Rotation paths and how fast each direction turns (deg/step):
Each turn is a multiple of 5 degrees from 10 to 175, or 0.
Each row of a path follows its step; steps can be skipped.

step 0: [ 1.23 -0.94 -0.66 -0.22 -0.21  1.03 -1.71  2.93 -1.88 -1.19  0.80  1.38
 -0.94  0.90 -0.20  0.89 -0.55  0.63 -0.78  0.01  3.91  2.05  1.03  1.35
  0.74 -0.26  1.17 -1.01 -1.28 -0.19 -0.94 -0.99 -1.75 -1.66 -0.53  0.51
 -0.87 -0.69 -0.83  1.73 -2.28  0.77  0.35 -1.89  1.26  0.11  0.45 -3.05
 -0.81  1.09 -0.56 -0.01 -0.03 -2.19  2.06  1.02 -0.88 -0.03  1.58 -0.73
  1.71 -2.39  1.21 -0.92 -1.87]
step 1: [-0.65 -0.18 -1.05 -1.24  0.07  2.14  0.00 -1.14 -0.43 -0.16  1.19 -1.12
 -0.41 -1.89  0.61 -1.54 -0.53 -0.53 -0.78 -2.33  0.35  1.45  3.15 -0.66
  1.80 -0.71  2.24 -0.24 -1.24 -0.29 -1.39 -1.20  0.34 -3.20 -2.02  2.55
 -1.87  0.65 -0.24  1.38 -0.07  1.64  0.46 -1.26  1.01 -1.13  0.90 -1.11
  1.72  0.00 -0.24  0.00 -0.22 -2.58  1.37 -0.93  0.47  1.96 -1.40  1.30
  1.98 -0.86 -1.53 -0.19 -2.20]
step 2: [-0.93 -1.03 -1.29 -3.10  1.48  0.69  0.46  2.86 -0.36 -2.08  0.60  1.19
 -1.73 -1.28  0.15 -2.09 -0.80  1.91 -0.70 -0.88  0.15  1.04  1.17  0.70
  0.01  0.49 -0.07 -1.20 -0.43 -0.15  0.21  0.54  1.32 -0.94  0.35  3.02
 -1.93  1.30  2.00  1.79 -0.08  1.62 -2.84 -1.39 -0.25 -0.89 -2.43 -0.07
 -0.30 -0.60  0.02  3.74  1.14 -1.78  0.16  1.39 -0.77  0.35 -0.14  0.34
  0.85  0.35 -0.29 -0.74 -0.55]
step 3: [-0.58  0.75 -1.19 -1.07  1.88  1.22 -0.42  2.50 -1.37  1.65 -0.10 -1.44
  2.78  0.22  0.69  0.17 -0.13  1.64 -1.09  0.93 -0.41  0.25  0.68 -0.71
  0.69 -1.35  0.40 -3.96 -3.59  0.73 -0.24  1.44  0.18 -0.05  0.26 -1.57
 -0.90  0.54  1.01  1.06 -1.98  0.62 -3.38 -0.54 -0.28 -1.97 -0.08  0.33
  1.86  0.31 -0.56  1.58  0.39 -2.26  1.33 -0.12  0.38  0.47 -0.47  0.57
  0.28 -0.48 -1.46  0.09 -2.52]
step 6: [-2.57 -1.98  0.07 -2.36 -0.58 -1.06 -1.62  0.98 -1.21 -0.17 -0.55 -1.44
 -1.02  0.55 -2.14  1.07 -1.68  0.84 -1.40  1.44  1.60 -2.23 -0.85  2.36
 -0.37  1.79 -1.25 -0.22 -2.15  0.98 -0.32  0.74 -0.74 -0.25 -0.65  0.71
  1.62 -0.64  0.52  2.43  0.62  1.31 -0.57 -0.14 -0.10 -1.67 -0.76  0.25
 -0.15 -1.68 -0.44  0.08  2.19 -2.91 -0.18  0.45  0.92  0.89  0.00  0.68
  2.50 -3.43 -1.23 -0.18 -0.11]
step 8: [ 1.73  0.57 -0.97 -1.59 -0.24 -0.39 -0.34  1.36  0.40 -0.62  0.45  0.38
 -2.91 -2.03 -1.26  0.24 -2.35  3.89 -0.97  0.45  1.85  0.40 -0.15  0.89
  0.61  0.54 -0.07 -0.37 -1.99  0.83  0.57 -0.40  0.47 -0.49 -0.58 -0.64
  1.69 -1.17 -0.82  0.69 -2.99  0.16  0.41  0.11  1.51 -0.70 -1.47 -1.70
 -1.22 -0.52 -0.08  0.85  1.59  0.24  1.07  1.16 -0.23 -4.05 -0.78  3.09
  0.97 -0.33 -0.67  1.73  0.00]
step 9: [-0.54  0.63 -0.40 -0.35  0.05  0.96 -0.51  0.84 -1.05  0.23 -0.78 -1.07
  0.86  1.30 -2.68  0.45  0.23  2.66 -1.70 -2.24  0.16  1.25  1.67 -1.15
  1.43 -1.68 -0.54 -0.73 -1.40  0.15 -2.27 -0.97  0.01 -0.19 -2.58 -0.54
  1.03 -0.86 -0.02  0.32 -0.04  0.57  1.19 -0.04  1.57 -1.63  1.19 -3.33
  0.77 -0.45 -0.73 -1.08  0.49 -2.44  3.32  1.90 -0.75 -2.56  0.22  0.94
  1.98 -1.17 -0.04 -1.71  0.68]
step 10: [ 1.81 -3.30 -0.46  0.51 -0.55 -0.82  0.05  0.20 -0.58 -1.82  0.64 -1.85
 -1.04  1.13 -2.67 -0.73 -0.12  1.49 -0.51 -0.54  2.34  1.60  0.96  0.76
 -0.71  0.02  0.80  1.61 -1.35 -0.34 -1.58 -1.39  0.06 -0.36 -1.00  4.11
 -0.31 -0.36  1.87  0.74 -0.46  1.97  0.20 -1.97  1.66 -1.51 -0.52 -0.80
  1.13 -0.34 -1.68  0.40 -0.65 -1.46  0.76 -0.01  0.31 -1.60 -1.40  1.92
  1.55  0.28  0.44 -0.90 -2.70]
step 11: [ 0.14  0.55 -0.23 -1.81  0.71  1.19 -1.42 -0.34 -2.05 -1.33 -0.47 -1.48
 -0.53 -0.42  2.56  0.73  0.62  1.34 -0.26 -0.74 -0.02  2.43  1.63 -1.73
  2.58  2.07  1.16 -0.32 -0.76 -1.46 -0.51 -0.26 -1.22 -1.14  0.07  3.07
  1.07 -0.04  1.51  1.46 -1.01  0.86 -1.27 -2.76 -1.90 -3.05 -1.10 -0.86
  0.75  1.20 -0.74  1.37  1.35 -1.13  1.94  0.80 -1.08 -2.37 -1.66  0.34
 -0.29 -0.35  0.00  0.47 -1.28]
step 12: [-0.08 -2.15  0.82 -1.51 -0.05  1.29 -0.29  0.97  0.56  1.49  0.44  0.42
  0.80 -1.27  0.48  0.07 -1.54  1.65  1.00  0.19  0.19 -0.03  2.66 -1.72
  1.20  0.99  1.17 -0.11 -2.99 -1.65  0.57  1.17  1.06  0.55  0.13  0.51
  1.44 -1.60  2.22  3.57 -1.33  1.66 -2.07  1.60  1.21 -0.25 -1.15 -1.73
  1.78 -2.59 -0.35  2.47  0.28 -2.79  1.03  0.63  0.13 -0.54 -1.76  0.35
  0.25  0.72 -0.33 -0.51 -0.93]
step 14: [-1.36 -3.12 -0.83 -0.55  0.22 -1.23 -1.48  0.06 -0.52  2.35  0.34  1.26
 -0.43 -1.46 -0.65  0.83 -1.88  1.96  0.35  2.25  0.88 -0.29 -0.94  0.30
  0.84 -0.27  1.95  0.12 -3.46 -0.26 -0.61 -0.87 -0.86 -2.02  0.08  2.03
  0.63  0.79  0.26  0.46 -1.60 -2.48 -0.30 -2.25  0.17 -0.28 -1.02 -2.25
  1.63  0.83 -0.52 -0.41  0.11 -1.17  1.47 -0.17  0.44  0.52  1.19  0.51
  0.10 -1.13 -3.17  0.60 -2.59]
Directions:
[ 0.44 -0.15  0.16  0.10 -0.16 -0.08 -0.07  0.06 -0.34 -0.26 -0.13  0.12
 -0.55 -0.18  0.26  0.26 -0.47 -0.74  0.01  0.42  0.18  0.47  0.00 -0.34
  0.41 -0.04  0.43 -0.14  0.08  0.14  0.41 -0.14 -0.08  0.05  0.34 -0.19
  0.71 -0.09 -0.14 -0.04 -0.43  0.43  0.01  0.14 -0.49 -0.07  0.55  0.11
 -0.06  0.77  0.54 -0.18 -0.15 -0.16  0.57 -0.61 -0.13 -0.01  0.14  0.15
 -0.03  0.38  0.16  0.80 -0.73]
100
[-0.18 -0.44 -0.11 -0.07  0.14 -0.04 -0.04 -0.20 -0.70  0.02 -0.25 -0.25
 -0.23  0.01  0.15 -0.33  0.30  0.63 -0.33 -0.65  0.27  0.73  0.02 -0.10
 -0.04  0.54 -0.30  0.18 -0.38 -0.15  0.16  0.11 -0.32 -0.30 -0.16 -0.23
  0.30  0.11 -0.66  0.32 -0.25 -0.01  0.23  0.08  0.21  0.42  0.55  0.13
 -0.21  0.26  0.15 -0.07 -0.65 -0.12 -0.49 -0.01  0.11 -0.22 -0.25  0.57
 -0.11  0.40  0.92 -0.49  0.40]
35
[-0.16 -0.11  0.06  0.35 -0.16  0.36 -0.24 -0.20  0.14 -0.68 -0.22 -0.28
 -0.15  0.29 -0.37  0.21 -0.69 -0.12 -0.14 -0.55 -0.17  0.34  0.51  0.51
 -0.23 -0.29  0.13  0.14 -0.43 -0.27  0.49 -0.15  0.74 -0.03  0.17  0.43
 -0.39 -0.02  0.45 -0.54  0.26  0.26  0.20  0.50  0.04  0.34  0.07  0.23
  0.05 -0.47 -0.08 -0.27  0.22 -0.11 -0.27 -0.09 -0.24  0.26  0.20  0.10
 -0.30  1.19 -0.03 -0.05  0.08]
130
[ 0.17  0.47  0.31  0.59 -0.06  0.28  0.21 -0.40 -0.08 -0.28  0.65 -0.60
 -0.13 -0.20  0.20  0.25  0.00 -0.34  0.04  0.03  0.46  0.25 -0.25 -0.04
 -0.24  0.20  0.43  0.76 -0.91 -0.04  0.27  0.09 -0.15 -0.42  0.15  0.05
 -0.51  0.33 -0.65 -0.18 -0.08 -0.38 -0.18 -0.85  0.00 -0.25 -0.17 -0.12
 -0.17 -0.08 -0.41 -0.28 -0.37  0.53 -0.09 -0.08  0.10 -0.01 -0.28  0.05
 -0.30 -0.22 -0.52  0.20 -0.28]
110
[ 0.10  0.48  0.01  0.45 -0.48 -0.11 -0.01 -0.29  0.05 -0.15 -0.10  0.14
  0.11  0.34 -0.15 -0.25  0.03  0.20 -0.93 -0.22  0.26  0.46  0.15 -0.01
  0.06  0.09  0.74 -0.65  0.31 -0.20 -0.07  0.65  0.29 -0.43 -0.18  0.04
  0.23  0.16  0.32  0.36  0.56 -0.58 -0.34  0.15 -0.48 -0.63  0.25  0.13
 -0.53 -0.06  0.37 -0.26  0.06  0.34  0.24  0.66 -0.03  0.12  0.14 -0.34
 -0.33 -0.34  0.42  0.12  0.09]
175
[ 0.49 -0.56  0.40  0.33 -0.08 -0.17  0.01 -0.11  0.38  0.14 -0.87 -0.06
 -0.11  0.05 -0.28 -0.47  0.27  0.19  0.08 -0.15  0.44  0.18  0.21  0.39
  0.35 -0.16 -0.42 -0.28  0.24 -0.31  0.11  0.16  0.10 -0.52  0.69 -0.06
 -0.43  0.29 -0.83 -0.28 -0.18  0.43 -0.12  0.01 -0.57 -0.11 -0.56 -0.09
  0.42  0.24  0.01  0.55  0.36  0.44 -0.29  0.03 -0.51 -0.40  0.32  0.04
 -0.12 -0.31 -0.20  0.07 -0.04]
130
[-0.15  0.53  0.05  0.30  1.00 -0.30  0.29 -0.35 -0.33  0.50 -0.01 -0.13
 -0.15  0.07 -0.67 -0.03 -0.25 -0.22 -0.84  0.01  0.34 -0.66  0.13 -0.19
  0.25  0.24  0.18  0.47  0.03  0.09  0.21  0.27  0.11  0.79  0.04  0.11
 -0.57  0.08  0.04  0.03 -0.23  0.33  0.01  0.13 -0.22 -0.37  0.00  0.16
 -0.21  0.15  0.07 -0.23  0.70 -0.33 -0.21 -0.13  0.01 -0.76 -0.05  0.43
  0.30 -0.01  0.33 -0.05  0.04]
20
